One vector is turned by the same rotation once a step. Each row is the vector after some number of steps, and that number follows the row.
The counts run from 0 to 442.
[-2.18 -2.05 -0.28  1.71  2.01 -0.63  2.21 -3.03  0.81 -2.24 -0.02  6.60
 -3.81  2.37  0.67  2.37 -0.70 -1.59  0.54  0.76 -0.57 -0.96  0.83  1.39
 -1.41  2.77 -1.82 -0.08  1.13 -0.01 -2.38  0.40 -5.60 -1.56  2.58 -2.75
  0.24 -1.93 -0.60 -0.77 -1.09] -> 398
[ 1.13 -3.49 -2.56 -1.87 -0.69  0.61  0.69 -0.75 -1.06  3.89  2.28 -2.91
 -0.12 -1.08 -0.44 -2.93  0.66  1.05 -2.18  0.29  1.96  1.02  0.68 -1.85
  2.38  2.19  0.73  0.09  0.54 -0.38  2.55  5.31  4.44  0.95 -0.61  2.32
  0.70 -0.05 -2.90 -3.94 -1.63] -> 238
[-3.81  3.80  2.92  0.29 -3.40 -0.81 -0.24  1.76 -2.47 -0.90 -0.51 -0.73
 -2.96 -1.39 -1.02 -0.32 -0.67  0.37 -1.12  0.49  0.68  3.33 -1.38  0.66
  1.40 -3.53  3.54  0.63  1.11  0.62  0.52 -1.72 -1.66 -0.08 -2.46 -1.24
 -2.74  4.00 -1.94  5.93 -1.08] -> 424
[-3.13  1.07  1.98  1.72  0.86  0.26  1.67 -0.99 -0.72 -1.23  0.22 -2.55
 -2.77  0.78  0.81 -2.27  0.56  3.64 -0.25  3.32 -3.47  1.38 -1.28  2.73
  3.65 -0.96 -1.50 -0.64  3.65 -1.47 -1.18  2.42  1.53 -0.35 -3.18  1.78
  2.92  1.27  0.40 -1.02  4.40] -> 145
[-0.33 -3.27 -1.05 -1.27  0.46 -0.25  1.41 -0.34  3.21  1.02  0.24 -0.14
 -2.28  3.21  3.33 -2.81  0.07  1.06  2.56  1.55  1.08  0.27 -3.29 -0.70
  2.37  1.67  0.24  0.35  1.18 -1.81 -1.59  5.28  2.83  1.10 -1.22  3.52
 -1.17 -5.09 -0.76  0.06  0.22] -> 380
[-4.06  2.65  2.49  0.05 -2.05 -2.76  0.56  3.14 -1.46 -1.33  2.33 -1.50
 -3.37  0.68 -4.03  0.01  0.49  0.02 -1.70  0.95 -0.69  1.95 -0.90  0.36
  0.82 -1.48  3.02  2.48  1.21 -0.94  1.86 -0.34 -2.65 -1.88 -1.91 -2.25
 -2.83  3.78 -1.89  3.11 -0.81] -> 427
[-0.03 -0.95 -2.34 -0.56 -0.79  1.50 -1.45 -1.53  2.21  1.61 -1.81  5.36
  0.05  1.72  1.50 -2.19 -3.29  0.57 -1.21  2.04 -1.89  2.87  2.05  0.96
 -1.13 -2.63  3.91  2.82  1.05 -0.89 -1.02 -0.48 -1.81 -0.93 -3.03  2.02
 -0.24 -2.70  0.57  3.30 -3.45] -> 175
[-1.07  3.37  1.95 -0.74 -2.16 -1.12 -0.93  1.26 -0.65  2.82 -1.53 -1.87
  3.20  0.73 -1.01 -1.53 -0.02  3.96  0.20 -2.17  0.81 -1.16  0.46  1.77
  2.19  1.36  2.12  2.77  0.66  0.39 -1.08  0.58 -0.50  0.52 -0.89 -2.45
  5.81  2.41  3.01 -2.89  4.70] -> 354
[-1.74  0.44  0.25 -0.60 -3.27 -1.44  1.88 -0.19 -0.38 -2.46  1.86 -1.22
  1.26  3.51 -1.32  3.36 -2.71 -3.12  1.79 -1.86  0.46 -3.21  2.47 -4.54
 -1.93  0.32  0.76 -1.70 -4.97  0.65  2.84  0.38 -0.34 -0.65 -0.47 -1.42
 -2.50  0.68 -3.78  1.70 -0.15] -> 199
[-1.62  2.70  1.34  0.54 -4.18  0.88 -0.34  2.27 -2.31  0.44  1.53  0.59
 -3.37  0.68 -1.29  0.11 -1.38  1.65 -1.00 -1.34  0.05  2.13 -0.33  0.07
  1.16 -2.89  4.55  1.60 -0.45  0.35  1.01 -1.39 -1.79 -1.31 -4.42 -0.85
 -1.60  4.02 -1.63  5.07 -1.37] -> 422
[ 0.43 -0.84 -0.27  3.85  2.93 -1.94  0.49  1.66  3.99 -3.41  1.63 -0.45
 -1.82 -1.21 -0.99  0.99  0.04 -2.79  2.35  0.47  0.13  1.73 -1.24  2.43
 -3.69  0.87  1.45  3.54  0.19  3.82 -1.44  2.50 -2.46 -1.49 -0.07 -0.71
 -1.24 -4.27 -1.61 -0.34 -1.84] -> 83
[-0.08 -3.06  2.27 -0.10 -1.60  5.20 -1.44 -1.80  2.46  5.56 -1.82  2.71
  0.12 -1.11  1.76 -2.37 -0.72  3.64 -2.99 -1.93  0.16  2.19  0.07  1.14
  0.56  1.26  0.35 -1.44  2.76  1.31  2.29 -1.89  2.58  2.18 -1.78  1.19
  1.85  2.39 -0.24  1.09 -1.36] -> 30
[ 0.86 -2.52 -2.60 -1.83 -1.20  0.92  0.63 -2.54 -2.24  3.66  0.41 -2.47
 -0.03 -2.49  1.69 -3.26 -0.14  1.86 -0.88 -0.06  3.09  1.25  2.09 -2.07
  3.42 -0.39  1.49 -0.72  1.11 -0.91  1.33  4.48  4.70  1.76 -0.73  2.03
  2.23  1.01 -1.82 -3.43 -0.21] -> 240
[-0.79 -0.94  0.79  0.69 -1.52  2.91 -0.22  0.17  2.07  1.90  0.19  4.92
 -2.12  3.39  0.49  3.44 -1.97  0.26 -1.18 -3.49  0.01 -0.46 -0.27 -0.71
 -2.16  3.10 -1.38 -1.97 -1.85  2.39  1.25 -0.61 -2.72 -1.52  0.50 -2.17
 -2.48 -0.86 -2.60  4.52 -4.03] -> 409
[-5.75  0.22  2.92  1.01  1.28 -1.67  0.08 -1.18  2.55 -1.36  1.26  3.98
  2.68 -0.59 -2.17  0.52  3.45 -0.20 -0.35  0.16 -0.17  0.22  0.10  0.79
  0.67 -0.25  0.13 -0.15  2.52 -3.82  3.24  0.96  1.80  0.37 -3.13 -1.37
  0.40  1.72  3.33  2.24  3.49] -> 47
[ 1.48 -3.74 -0.69  0.84 -2.68 -0.44  0.61  0.90 -0.14 -0.06 -0.23  0.61
 -2.47 -3.19 -0.83 -2.78 -3.07 -0.60 -1.06  0.25 -0.51  1.25  0.42  0.27
 -2.30 -1.81  4.63  4.46  2.89  3.70  0.14 -3.51 -2.88  1.31 -1.65  1.73
  0.36  1.24 -1.56  0.25 -3.62] -> 318
[-4.05  0.95  3.30  0.56  0.37 -0.09  0.43 -0.97  1.75  0.66 -0.57  4.36
  1.50 -0.74 -1.92 -2.34  2.72 -0.23 -2.23  3.16 -0.31  2.97  0.10  3.37
  1.21  0.06  1.97  0.95  4.28 -3.14  1.55 -1.09  1.60  1.37 -3.30 -0.27
  0.87  3.18  2.56  2.60  0.73] -> 42
[-1.66 -0.20  3.00 -1.12 -2.94 -0.18  1.28 -1.15 -0.03  2.19 -0.06 -2.44
  3.85  1.90 -0.76  0.19 -0.13  0.96 -0.57 -3.32  3.64 -1.61  0.74 -1.18
  0.47  2.71  2.10 -2.02 -3.15  0.72  2.85  1.10  3.67  2.56 -0.61 -1.27
  2.12  4.78 -2.41 -2.25  2.04] -> 343
[-1.27 -3.99  0.56 -0.23 -0.83 -3.52  0.27  0.16  0.79 -0.59 -0.42  1.52
 -2.28 -3.92 -2.59 -1.89  0.59 -1.73 -0.65  0.06  0.90  2.50 -1.16  0.75
 -3.88 -1.47  2.99  3.52  3.52  5.51  1.97 -2.80 -1.15  1.43  0.20 -0.73
 -0.67  1.84 -2.66 -0.13 -1.88] -> 322
[-2.47 -0.98 -0.38  2.21  1.63 -0.45  2.11 -5.01 -1.08 -3.41 -1.55  5.66
 -3.64 -0.28  3.03  1.04 -1.52 -1.25  1.90  1.08  0.78 -0.01  1.32  1.19
  0.22 -0.59 -0.23 -0.36  1.83  0.01 -4.44  0.30 -4.16 -0.09  1.18 -1.90
  1.65 -1.68  0.34 -0.44  0.79] -> 395
[-1.62  1.33 -1.09 -0.71 -2.65 -4.46  0.52 -0.21 -4.22  1.13 -0.61  3.15
 -1.62 -1.64 -1.93  0.74  1.27  2.50 -1.38 -3.45  3.62 -1.89  1.12 -0.18
  0.92  1.24  0.12  1.33  1.11  2.55  0.65 -0.24 -3.04 -1.47  1.95 -4.92
  3.30  3.67  0.19 -1.11  0.12] -> 114
[ 0.17  4.58  1.91 -0.13  0.28 -2.28  0.13  3.39  1.62  1.66 -1.65 -1.95
  2.48  0.05 -2.02 -2.64  0.60  2.15 -0.24  1.12 -0.32 -0.05  0.55  4.03
  1.66  4.28  0.87  3.04  2.76 -0.37 -2.08  0.58 -1.35 -0.35  0.54 -2.11
  4.34  0.57  3.64 -1.77  1.85] -> 358
[-1.65 -2.33  1.18  2.31 -0.43 -1.19  2.72 -0.54  0.47 -1.12  2.62  0.88
  2.29 -1.65 -3.08  1.39  2.50 -2.21 -1.10 -1.83  2.68 -1.00 -0.10  0.07
 -2.14  2.86  0.32 -1.72  0.06  3.18  4.88  0.87  3.72  1.41 -1.33 -0.10
  0.65  4.85 -3.22 -1.07 -1.26] -> 334
[ 1.50  3.57 -0.33  1.19 -2.15 -1.38  1.32  2.85  0.18  2.24  0.95 -0.35
 -1.25 -2.05  0.45 -1.20  1.32  4.18  0.63 -3.88  3.13 -1.72  2.68 -0.79
  0.74  3.21 -3.50 -3.73  0.78  1.54  2.05 -0.85  3.04 -0.32  0.29 -0.42
  1.36  2.81  0.27  4.13 -0.12] -> 126
[-3.88  0.90  3.54  0.02  1.13 -1.56  0.68  0.22  2.49  0.12  1.87  4.41
  0.82  0.59 -3.14 -1.76  2.83 -0.65 -0.99  2.47  0.13  2.76  2.23  2.34
  0.93  1.18  2.88  1.61  2.71 -5.37  1.70 -0.52  1.00  0.03 -2.20 -1.46
  0.03  2.59  2.66  1.27  2.15] -> 44
[ 0.60 -3.95  2.22 -0.55 -0.70  4.56 -1.67 -2.21  2.64  6.18  0.08  2.32
 -1.18 -0.89  1.50 -1.80 -0.82  4.14 -2.52 -3.52  1.02  2.12  2.11 -0.34
 -0.13  1.96  0.28 -1.41  0.30  0.05  2.65 -1.28  1.52  1.09  0.02  0.16
  1.09  1.72 -0.80 -1.06 -0.26] -> 28
[-1.58  1.60 -1.79  2.77 -1.36 -1.78  2.68 -0.29 -0.72 -4.30  2.93  2.52
  1.25  0.77 -1.55  3.09 -1.30 -4.36  1.62 -0.05  0.58 -2.19  4.16 -2.46
 -2.30 -0.85  1.16 -1.35 -2.40 -0.81  2.43  0.45 -0.46 -1.08 -2.62 -0.10
 -1.54  1.09 -1.67  3.66 -1.54] -> 193
[-0.08 -2.02 -2.03 -2.54 -1.22  0.24  1.96 -3.08 -2.64  3.09 -1.82 -2.01
  0.94 -1.78  1.68 -4.16 -0.22  0.52 -2.05  3.04  1.69  1.10  0.49 -0.50
  3.78  0.73  0.88 -0.74  3.06 -0.26  0.16  3.85  4.30  2.54 -0.33  2.87
  2.05  1.09 -1.79 -2.60 -1.64] -> 242
[-4.92  0.69  3.73  1.65  2.02  0.46  0.67 -0.65  0.59 -3.35  1.10 -1.97
 -1.57 -1.89 -0.58  3.13 -0.82 -4.65  1.43  1.00 -2.07  0.28 -1.28 -1.08
  1.26 -0.93 -0.89  0.92  1.26 -2.16 -0.59  2.51 -4.04  0.06  0.28 -3.37
 -3.22 -3.25  1.32  1.39  1.62] -> 293
[ 0.45 -4.01  2.78 -0.56  0.51  3.93 -0.13 -1.60  3.38  4.85 -0.88  1.01
 -1.13 -1.08  0.84 -1.61 -1.02  1.96 -3.59 -1.26  0.13  1.55  0.99  0.69
 -0.73  4.93 -2.35 -3.26  2.19  1.05  2.04 -1.52  1.21  1.47  2.47  0.60
 -0.11  1.01 -1.36 -1.05 -2.91] -> 25
[-1.74 -3.31 -1.17 -4.51 -0.70 -2.10  0.70 -3.90 -1.98  3.20 -1.67  0.67
 -0.60 -0.29  0.47 -3.89  0.96  1.54 -0.62  1.83  2.12  1.46  1.89 -1.61
  3.43 -0.18  1.15  0.64  2.08 -1.00  0.18  2.33  2.35  1.27  1.61 -0.27
  2.49  0.98 -1.14 -4.73  2.30] -> 246
[-1.91  2.13  3.11 -1.24 -0.89 -0.64  1.68  1.57  0.78  1.53 -0.71 -4.28
 -3.35  2.74  0.99 -3.75  0.69  4.20  0.67  3.20 -1.33  2.53 -1.51  1.54
  3.23  0.95 -0.76 -1.77  2.29 -0.61 -0.31  0.75  3.68  0.84 -1.18  2.31
  0.32  2.03 -1.69  1.52  3.18] -> 139
[-1.18 -0.66  1.31  0.65 -0.56  2.35 -0.12 -0.58  2.77  1.01 -1.27  5.00
 -2.17  2.16  1.48  3.17 -1.58 -0.40 -0.92 -2.77  0.79 -0.35 -0.55 -0.46
 -2.37  3.08 -1.96 -2.79 -1.16  2.65  0.78 -0.94 -2.68 -0.73  1.92 -2.70
 -2.87 -1.10 -2.43  4.52 -3.90] -> 408
[-2.67 -0.02  1.26  3.30  0.84  2.39  0.49 -1.49 -0.09 -3.35  1.30 -2.37
  0.01 -4.62  1.56  2.96 -3.39 -3.47  0.36 -1.94 -0.89 -2.42  0.56 -2.98
  0.54 -0.99 -1.05 -0.81  0.25 -2.05 -0.76  2.26 -4.41  0.66 -0.14 -1.47
 -2.23 -3.63  1.73  1.76 -0.64] -> 298
[-1.41  4.17  2.31 -0.11 -1.99 -1.24 -1.07  1.32 -0.51  1.87 -2.91 -2.30
  3.51 -0.55 -0.39 -1.97 -0.12  3.55  0.33 -1.52  0.85 -0.63  0.02  2.29
  2.34  0.89  1.44  2.09  1.40  1.08 -1.56  0.53 -0.03  0.75 -0.93 -2.55
  5.80  2.04  3.49 -1.55  4.03] -> 355
[-1.73 -2.90 -0.69 -0.76  0.78 -1.32  2.05 -3.71 -0.02 -1.38 -0.53  3.06
 -4.76  3.52  3.35 -1.94 -1.12  0.10  3.04  2.30  1.15  1.47 -0.29  0.54
  1.66 -0.50  2.28  1.43  0.99 -2.31 -4.77  2.29 -1.89  0.67  0.39  0.41
  0.16 -3.05 -1.11 -2.09  1.95] -> 388
[-4.46  2.30  2.20  0.21 -2.14 -3.02  0.19  2.59 -1.88 -1.53  2.98 -1.69
 -3.63 -0.71 -4.39  0.53  0.85  0.65 -1.68 -0.49 -0.05  1.80 -0.02 -0.35
  0.60 -2.38  3.19  2.25  0.47 -0.78  2.23 -0.02 -2.23 -2.29 -2.24 -2.69
 -2.46  3.70 -1.42  2.53  0.91] -> 428
[-2.13 -2.12 -0.70 -2.84 -3.27 -1.77  0.60 -2.92 -3.49  1.48 -1.70  0.60
 -1.03  0.98  1.02  0.44 -1.34 -0.37 -1.48 -2.16  4.99  0.74 -1.81 -1.25
  1.02 -0.24  4.40  1.17 -1.73  2.39 -0.87  3.14 -0.76  1.08  1.63 -2.00
 -0.49  2.04 -4.37 -2.15 -2.19] -> 103
[-3.81  1.02  3.12  0.61  0.02  0.32 -0.33 -1.45  1.09  1.07 -0.65  4.62
  1.33 -2.04 -0.33 -2.07  2.14  0.93 -1.27  1.76  0.39  3.31  0.48  3.13
  1.37 -1.43  2.63  0.86  3.76 -2.43  1.59 -1.21  2.34  1.57 -3.52 -0.40
  1.68  3.30  2.75  2.90  1.93] -> 41
